Each path below is one point turned by a fixed rotation once a step. After each direction that follows a path, write how fast that rotation turns it, in degrees each step (0 if it stays still).
Each turn is a multiple of 5 degrees from 10 to 175, or 0.
Each row of a path follows its step; steps can be skipped.
Rotation 1:
step 0: [ 1.69 -1.42  0.68  1.09 -0.39 -1.49  0.34  0.83 -0.70  0.15  0.01  0.01
  1.87 -0.41  0.10 -0.73 -0.89 -1.41  0.39 -1.00 -2.25 -0.06 -1.27  1.69
 -1.85  0.22 -0.49  0.29  0.27  0.00  1.87 -0.65 -1.15  0.06 -0.47 -0.60]
step 1: [ 1.17 -0.03  1.35 -1.23 -0.29 -0.49  0.68  1.03 -0.61  0.48  1.61  0.56
  1.52 -0.68 -1.07 -0.97 -1.07 -0.28 -0.03 -1.13 -0.76  2.14  0.72  0.67
 -2.12 -2.15 -0.31 -1.79  0.48 -0.30  1.11 -0.11 -0.05  0.36 -0.20 -0.78]
step 4: [ 0.08  0.55 -0.09 -0.43  1.07 -1.48  1.02  1.12  0.67 -1.37  0.75 -1.34
 -0.44 -0.07 -1.05 -0.13 -0.39  2.04 -1.47 -0.80 -0.68  1.38 -0.79  1.21
 -0.28  0.11 -0.50 -0.18 -1.66 -0.63  0.41 -0.64  1.57  1.91 -0.48 -2.02]
step 5: [-0.28  0.52  0.27  0.04  0.43 -1.21 -0.97 -0.42 -1.19 -0.57  0.31 -0.57
  1.27  0.05 -1.92  0.84  0.08  2.96 -0.86  1.48 -1.30  0.80 -1.91  1.72
 -0.53  0.30  0.42  0.21 -0.26 -1.87  0.30  0.45 -0.91  0.77 -0.29 -0.66]
step 6: [ 0.89 -1.29  1.37 -1.27  2.30 -0.94  0.30  0.72 -1.35 -0.43  1.30 -1.56
 -0.84 -0.52 -1.55 -0.42 -0.98  1.94  0.40  1.06 -0.40  0.01 -0.44  1.15
 -0.92  0.28  0.25  1.99  0.93  0.33  0.03  0.15 -0.09  0.83 -0.94 -0.79]
step 8: [ 1.68 -0.34  0.83  0.43  1.74 -2.42 -1.20 -0.72 -0.74 -0.01  0.92 -0.01
  1.69  0.16  0.88 -0.08 -1.76  0.41 -0.81  1.96  0.26  0.41 -1.07 -0.52
 -0.64 -0.99 -0.72  0.55  1.08  0.38  0.85 -0.52  0.96 -0.66 -1.81 -0.53]
step 9: [ 1.93 -0.72  1.07 -1.08  0.57  0.05 -0.44  0.08  0.82 -0.03  0.46 -0.90
  1.70  1.12 -0.31  0.95 -1.41 -1.16  0.04 -0.64  1.19  0.55 -2.31  0.70
 -1.63 -0.66 -1.33  1.03  1.32 -0.59 -0.14  0.34  1.20 -0.12 -0.19 -1.82]
step 10: [ 0.66 -0.44  0.12 -1.88 -0.28 -1.03 -0.26  0.58 -0.39 -0.59  1.38 -0.22
  2.60  1.23  1.35 -0.58 -1.65 -0.29  0.51  0.69  0.87  1.54 -0.84 -0.03
  0.30  0.09 -0.64  0.33 -1.33 -1.66  1.61  1.55  0.64  0.06 -0.71 -0.94]
step 11: [ 1.48 -1.07 -0.55 -0.86 -0.06 -0.46 -0.91  1.68 -0.99 -0.29 -0.27  0.76
  1.39  0.19  0.64  0.84 -0.25 -0.70  2.11  1.10  0.12  1.93 -1.55  1.80
 -0.19  0.18 -1.19  0.79 -0.70 -0.39  0.22 -1.35  1.00  1.76 -0.59  0.03]
step 12: [ 1.22  0.22  0.49 -1.02 -1.64 -1.14  0.04  0.18 -1.32  0.17  0.69 -1.35
  2.13 -0.57  0.27 -0.90  0.86  0.32  1.07 -1.14 -0.09  0.16  0.42  2.82
 -0.08  0.40 -0.89  0.45 -0.04 -0.02  2.03 -0.26  1.45  1.61 -0.58 -0.61]
Speeds:
[-0.18  0.33 -0.43  0.30  0.31 -0.37  0.17  0.58  0.09 -0.16 -0.42 -0.67
 -0.19  0.15  0.52 -0.70 -0.63 -0.18 -0.24 -0.12  0.11 -0.39  0.18  0.10
 -0.07  0.32 -0.28  0.17  0.02  0.23  0.18  0.22 -0.40  0.37 -0.85  0.15]	175
[ 0.39 -0.24 -0.23  0.53  0.02 -0.54  0.01  0.25 -0.04  0.08  0.32  0.03
 -0.61  0.08  0.21 -0.25  0.78 -0.52  0.04  0.47 -0.24 -0.20  0.13  0.03
  0.19  0.19 -0.27  0.10 -0.60 -0.12  0.20 -0.74  0.82 -0.21 -0.08  0.25]	90
[ 0.65 -0.33 -0.02 -0.32 -0.09 -0.08  0.09 -0.19 -0.11  0.15 -0.41 -0.11
 -0.22 -0.09  0.29 -0.17 -0.41 -0.60  0.00 -0.22 -0.63  0.38 -0.55 -0.58
 -0.14 -0.38 -0.26  0.00  0.19 -0.08 -0.05  0.42  0.00 -1.11 -0.27  0.18]	40
[-0.25 -0.35  0.13  0.21  0.18  0.51 -0.40  0.69  0.38  0.07  0.41  0.12
 -0.13 -0.08  0.59 -0.29  0.00  0.67  0.33 -0.25 -0.25  0.27 -0.57  0.45
 -0.07  0.54 -0.26  0.04 -0.46 -0.55 -0.05  0.13 -0.43 -0.46  0.27  0.06]	65
[-0.49 -0.12  0.47 -0.57 -0.02  0.08  0.55 -0.19  0.32 -0.48  0.19 -0.11
 -0.03 -0.64  0.03 -0.75  0.03 -0.66 -0.19 -0.17  0.13  0.05  0.19 -0.53
 -0.40  0.28  0.06  0.25 -0.41 -0.51  0.11 -0.18  0.01  0.17  0.33 -0.61]	120
[ 0.21  0.36 -0.38 -0.13 -0.21  0.14 -0.16 -0.09  0.42  0.17  0.13 -0.02
 -0.46  0.29 -0.38 -0.31 -0.58  0.43  0.27 -0.39 -0.09 -0.21  0.51 -0.12
 -0.12 -0.02  0.05 -0.40 -0.16 -0.52  0.58  0.68  1.00  0.06  0.27 -0.04]	130
Rotation 2:
step 1: [-1.96 -0.09  0.53  0.23  1.32 -0.16  0.19 -0.83 -1.37  0.18  1.43 -1.17
 -0.43  0.49  0.30 -0.09  0.96  2.08  1.04 -0.69 -0.07 -0.98  1.39  0.57
 -0.57 -0.93  1.76  1.22 -1.38  1.12 -0.36  1.66  0.25  1.14  0.98  1.21]
step 2: [-1.00 -2.34 -1.45 -0.66 -1.16  0.37  0.12  0.00 -0.35  1.19 -0.49  0.09
  1.55  1.01 -0.56  1.27  1.24  0.17 -1.12 -0.70  2.08  0.98 -0.08 -0.54
  1.69 -1.36  0.48 -0.82  0.32  1.19  0.16  1.42 -1.02  0.69  0.69 -0.67]
step 4: [-0.11 -1.22 -1.34 -0.66 -1.02  0.14 -0.71 -1.05  0.28  0.03  0.09  1.47
 -1.37  1.44 -1.32 -0.68 -0.38 -1.24 -0.38 -1.18 -0.98 -2.18  0.37 -0.50
 -0.64  0.43  1.31  1.99 -0.72 -1.66 -0.12  0.39  0.55  0.02 -1.65  0.76]
step 5: [-0.52 -0.63  0.17  0.14  0.36 -3.19  0.49  0.20 -0.34 -0.41  2.42  1.24
  1.53  0.48 -0.33  0.11  0.69 -0.67  1.68  0.90  1.17 -0.35  0.55  0.79
 -0.89 -0.29  0.80  0.66  1.69 -0.66  0.20  1.23  0.06 -0.17 -1.26 -0.85]
step 6: [ 0.87 -1.17  0.06 -1.87 -1.16 -0.25  1.60 -0.15 -0.98 -1.52 -0.02 -0.76
  1.24 -0.50 -1.45  0.03 -0.81  1.78 -0.23  0.53  1.09 -0.59 -1.36 -0.13
 -0.74 -1.13  0.27 -0.16  1.13 -1.11 -0.97 -0.79  0.82 -0.18  2.31  0.88]
step 7: [-0.85 -0.23 -0.98  0.47 -0.30  0.48 -0.40 -0.42 -2.07  0.86  0.00  2.64
 -1.12 -1.64 -0.97  0.32  1.53  0.36 -0.75  1.72  0.20 -0.87  0.42  0.15
 -0.55  0.79 -0.34 -0.40 -1.49  0.25 -0.28 -1.10  1.29  0.48  1.95 -1.01]
step 9: [ 2.43 -0.82 -0.61 -0.85  1.43 -2.08  0.47 -2.06 -0.10  0.33 -0.42  1.05
  0.00 -0.50  0.69  0.21  0.21 -0.89 -0.87  0.86 -0.78  0.76  0.10 -0.22
  1.43  0.33 -0.26  0.46  1.30  0.04 -1.06  1.57 -1.52 -1.09  0.67  1.28]
step 10: [ 0.60  0.32  0.84 -2.12 -0.90  0.51  0.15  0.11  0.20 -0.80  1.50  0.28
 -0.76  0.92 -0.48 -0.31  1.20 -0.37 -1.34  0.14 -0.38  0.56 -1.16 -0.47
 -0.62  2.80 -0.75  0.86  1.94  1.15  0.32 -1.03  1.25 -1.83  0.25 -0.52]
step 11: [ 0.07 -0.44  1.04  0.64  0.30  1.31  0.00 -1.31 -0.07 -1.53 -1.50  0.32
  1.26 -0.96 -0.36  0.76 -0.04 -2.34  1.87  1.11  0.20 -0.67 -1.25  1.28
 -0.57  1.59  0.85  0.10 -0.88 -0.70 -0.33 -1.05  1.19 -1.10 -0.63 -0.84]
step 12: [-0.77 -0.62 -0.38 -0.24  2.09  0.50  0.48 -0.28 -1.51 -1.98  0.91 -1.06
 -1.41 -0.48  1.87 -0.78 -0.45  0.49  0.42  2.49 -1.25 -0.08 -0.11  0.41
 -1.53 -1.47  0.21 -1.25 -0.32  0.34 -0.04  1.20  0.21 -0.73 -0.64  0.21]
Speeds:
[-0.30 -0.05 -0.44  0.37  0.10 -0.20 -0.17  0.04 -0.02 -0.27 -0.04  0.12
  0.02 -0.39 -0.02 -0.33 -0.06 -0.53 -0.33  0.07 -0.41 -0.49 -0.08  0.43
  0.10 -0.89 -0.49  0.48 -0.33  0.45  0.55 -0.57 -0.05 -0.33 -0.46  0.47]	90
[ 0.27  0.62 -0.72  0.39 -0.19 -0.11  0.56  0.04  0.31 -0.60 -0.22  0.24
  0.37  0.20  0.07 -0.65  0.45  0.04 -0.25 -0.25 -0.23  0.31 -0.23 -0.48
  0.49  0.32  0.37  0.37 -0.26  0.36 -0.38  0.31  0.04 -0.07 -0.25 -0.27]	60
[ 0.56  0.68 -0.25 -0.05 -0.04 -0.53 -0.02  0.22 -0.37  0.03  0.27  0.24
  0.25  0.08 -0.34 -0.36 -0.22  0.07  0.24  0.08  0.13 -0.38  0.01 -0.36
 -0.58 -0.42 -0.65 -0.42 -0.33 -0.31 -0.50 -0.47 -0.23  0.73  0.15 -0.23]	45
[-0.42 -0.19  0.07  0.33 -0.51 -0.02 -0.30 -0.37 -0.08 -0.16 -0.82 -0.41
 -0.25 -0.22 -0.01 -0.02  0.14  0.34 -0.07  0.32  0.37 -0.06  0.04 -0.74
 -0.20  0.48 -0.51  0.43 -0.15 -0.21  0.06 -0.76 -0.12 -0.24 -0.12 -0.64]	95
[ 0.03  0.16  0.40  0.03  0.69 -0.10 -0.62 -0.44 -0.28 -0.16 -0.40 -0.08
  0.17  0.00  0.14 -0.34 -0.42 -0.09 -0.10 -0.12 -0.26  0.11 -0.03 -0.64
  0.28 -0.56  0.84  0.27  0.14 -0.33 -0.37 -0.40  0.44 -0.04  0.57  0.33]	135
[ 0.65 -0.29 -0.21 -0.24 -0.09  0.48  0.18 -0.25  0.28  0.05  0.40 -0.05
 -0.01 -0.13  0.51  0.38 -0.36  0.57  0.66  0.39 -0.45 -0.52 -0.05 -0.28
  0.45 -0.15 -0.21  0.81 -0.59 -0.06 -0.07  0.11 -0.13 -0.01  0.33  0.02]	135
[ 0.66 -0.36 -0.41  0.07  0.54 -0.43 -0.53  0.12  0.47 -0.41  0.22 -0.26
 -0.24  0.34 -0.52 -0.15 -0.17 -0.39  0.53 -0.36  0.17  0.06  0.12 -0.07
  0.06  0.76 -0.44  0.38  0.41 -0.18  0.33 -0.10  0.41 -0.04 -0.05  0.26]	65
Rotation 3:
step 0: [ 0.32 -0.12  0.51 -2.14  0.38 -0.50 -0.17  1.51  0.66 -0.49  1.08  0.36
 -0.02 -0.51 -0.63  0.35  0.09  1.67 -0.49 -0.79  0.65 -0.59 -1.84 -1.17
 -0.58 -3.65 -1.36  2.36  0.08 -0.94 -0.64 -0.76 -0.61  0.14 -0.88 -1.73]
step 1: [ 0.70 -1.34 -0.14 -2.44 -0.83 -0.49  0.68  0.61 -0.53  0.25 -1.31 -1.35
 -1.23 -0.39 -0.67 -2.16 -0.03  2.36  1.27 -0.90  2.18  0.15 -0.85 -2.02
 -0.28 -0.78 -0.85  1.63  0.36  1.31 -0.19  0.83  1.10  0.07 -1.17 -0.25]
step 2: [-1.72 -1.14  0.28 -2.34 -1.83  1.67 -1.06  2.14 -0.79 -1.23 -1.85 -1.00
 -0.74 -0.89  0.62  1.06 -0.11  0.90 -0.33 -1.34  0.79 -1.12 -1.21 -0.94
 -0.37 -0.17 -0.92 -0.33  1.87  0.58 -0.39 -0.93  1.31  0.56 -0.68 -0.73]
step 4: [-0.20 -0.96 -0.42  0.06 -2.61 -0.54 -0.13  1.18 -0.27  0.01  0.64 -0.09
  2.79  0.67  0.22  1.11  0.09  0.41 -0.60 -1.37  1.56 -0.88  0.64 -0.39
 -0.50 -2.26 -0.58 -0.83  1.63  1.31  0.73 -1.44 -0.78 -0.72 -1.68  1.87]
step 5: [ 0.30 -1.13 -0.01  2.55 -1.52 -0.61 -0.23 -0.80 -2.35 -0.85 -0.30 -0.68
  0.09  1.52  0.05  0.56  0.76  0.74  1.51 -0.69  1.66  0.45 -1.47  0.38
 -0.19 -1.72 -2.78  0.92  0.58  0.72 -0.27 -1.57 -1.12 -1.09 -0.41  0.30]
step 6: [ 0.18 -0.58 -0.03 -0.80 -1.66 -1.30 -1.71 -0.62 -0.49 -0.80  0.02 -1.12
  0.50  1.63  0.12  1.01  1.14  0.98 -0.94  0.83  1.33 -0.13 -1.87  0.98
  0.47 -3.76 -1.32 -0.13 -1.11 -0.14 -0.68  0.13  0.49  2.18 -0.79  0.13]
step 8: [-1.86  0.32 -0.93 -2.51 -1.04 -0.61 -1.45  1.27 -2.38 -1.52  0.45 -1.32
  0.63 -0.10  1.41  0.71  2.16 -1.36  1.35 -0.05  0.17 -0.28 -0.36  0.03
 -1.89 -0.41  0.27 -1.07 -0.55  1.01 -1.31 -0.46  0.24  0.83  0.45 -0.17]
step 9: [ 0.81  0.04  0.68 -0.73  0.06 -2.50 -0.69  2.39 -0.24 -0.98  0.26  0.14
 -0.24  0.45  2.03 -1.57  1.09  0.23  1.55  0.11  0.91  0.44 -0.05 -0.59
 -2.03 -0.14 -1.18 -2.52 -0.83 -0.45  0.14 -2.34 -0.73  0.02  1.26  0.76]
step 10: [ 0.14  0.84  0.19 -1.47 -2.31 -1.22  0.08  2.75 -1.07 -0.23  2.17  0.84
  0.27 -1.23 -0.86 -0.89  1.46 -1.13 -0.07  0.65  2.26 -0.12  0.22  0.60
  0.05 -1.49 -0.08  0.59 -0.27 -0.79  0.13 -2.27 -1.01 -0.59 -0.21  1.27]
step 12: [-1.14 -0.19 -0.82 -1.18 -2.59 -0.22 -0.92  0.50 -0.69  0.56  1.59 -0.72
 -2.42 -0.33  1.22 -1.72 -0.92  0.62 -0.72  0.82  1.77  0.33 -2.14 -0.07
  0.49 -0.89 -0.30  0.03 -0.02 -0.57 -0.29  0.01  1.82  1.90 -1.25  1.16]
Speeds:
[ 0.28 -0.01  0.08 -0.02 -0.10  0.19  0.22 -0.04  0.19 -0.22 -0.26  0.38
 -0.44  0.17 -0.15  0.42 -0.55 -0.06 -0.18 -0.01  0.36  0.59 -0.59  0.02
  0.09 -0.21 -0.08  0.84 -1.05  0.27 -0.51  0.19  0.01  0.15 -0.40  0.37]	65
[-0.56  0.16  0.04  0.32 -0.16  0.67  0.02  0.32 -0.80 -0.54 -0.08  0.12
 -0.26 -0.36 -0.41  0.62  0.31 -0.59  0.23 -0.11 -0.14  0.02 -0.03  0.27
  0.18  0.15 -0.23  0.48  0.17 -0.25 -0.05 -0.13 -0.20 -0.59  0.02 -0.66]	130
[ 0.44  0.12  0.36  0.01 -0.51  0.37 -0.33  0.10  0.60  0.25  0.54 -0.22
  0.29  0.90  0.07 -0.19  0.19 -0.54  0.02 -0.46 -0.05 -0.05 -0.13 -0.21
 -0.03  0.16 -0.27  0.42 -0.08 -0.40  0.10 -0.15 -0.53 -0.67  0.40  0.30]	65
[ 0.01 -0.27 -0.06 -0.41  0.58 -0.16  0.07 -0.11 -0.24  0.08 -0.68 -0.60
  0.41  0.69 -0.18  0.29 -0.59 -0.50 -0.28  0.13  0.26 -0.28  0.22  0.29
  0.09  0.18 -0.83  0.10  0.40  0.10  0.14 -0.13 -0.27  0.07 -0.58  0.02]	25
[-0.02  0.11  0.00  0.84 -0.47  0.34 -0.26 -0.34 -0.53  0.50 -0.29  0.36
  0.18  0.56 -0.24  0.50 -0.14  0.14 -0.32  0.20  0.15 -0.27 -0.08 -0.99
  0.20 -0.16  0.03 -0.49  0.23  0.12 -0.13  0.18  0.45 -0.18 -0.16  0.19]	35
[-0.09  0.51  0.19  0.71 -0.24 -0.02  0.66 -0.11  0.11 -0.01  0.23 -0.06
 -0.11  0.25 -0.26 -0.06 -0.36 -0.11 -0.04  0.07  0.31 -0.40 -0.18  0.28
 -0.32 -0.23  0.49  0.06 -0.03  0.43  0.77 -0.94 -0.42  0.48 -0.07 -0.26]	60
[-0.05 -0.08  0.19  0.53  0.05 -0.65 -0.06  0.14  0.13  0.84 -0.25  0.30
  0.47 -0.61  0.00 -0.19  0.10  0.07 -0.08  0.37  0.03  0.03  0.40  0.04
  0.11 -0.62 -0.55  0.57 -0.13  0.21 -0.53 -0.52 -0.32 -0.42  0.25 -0.21]	70
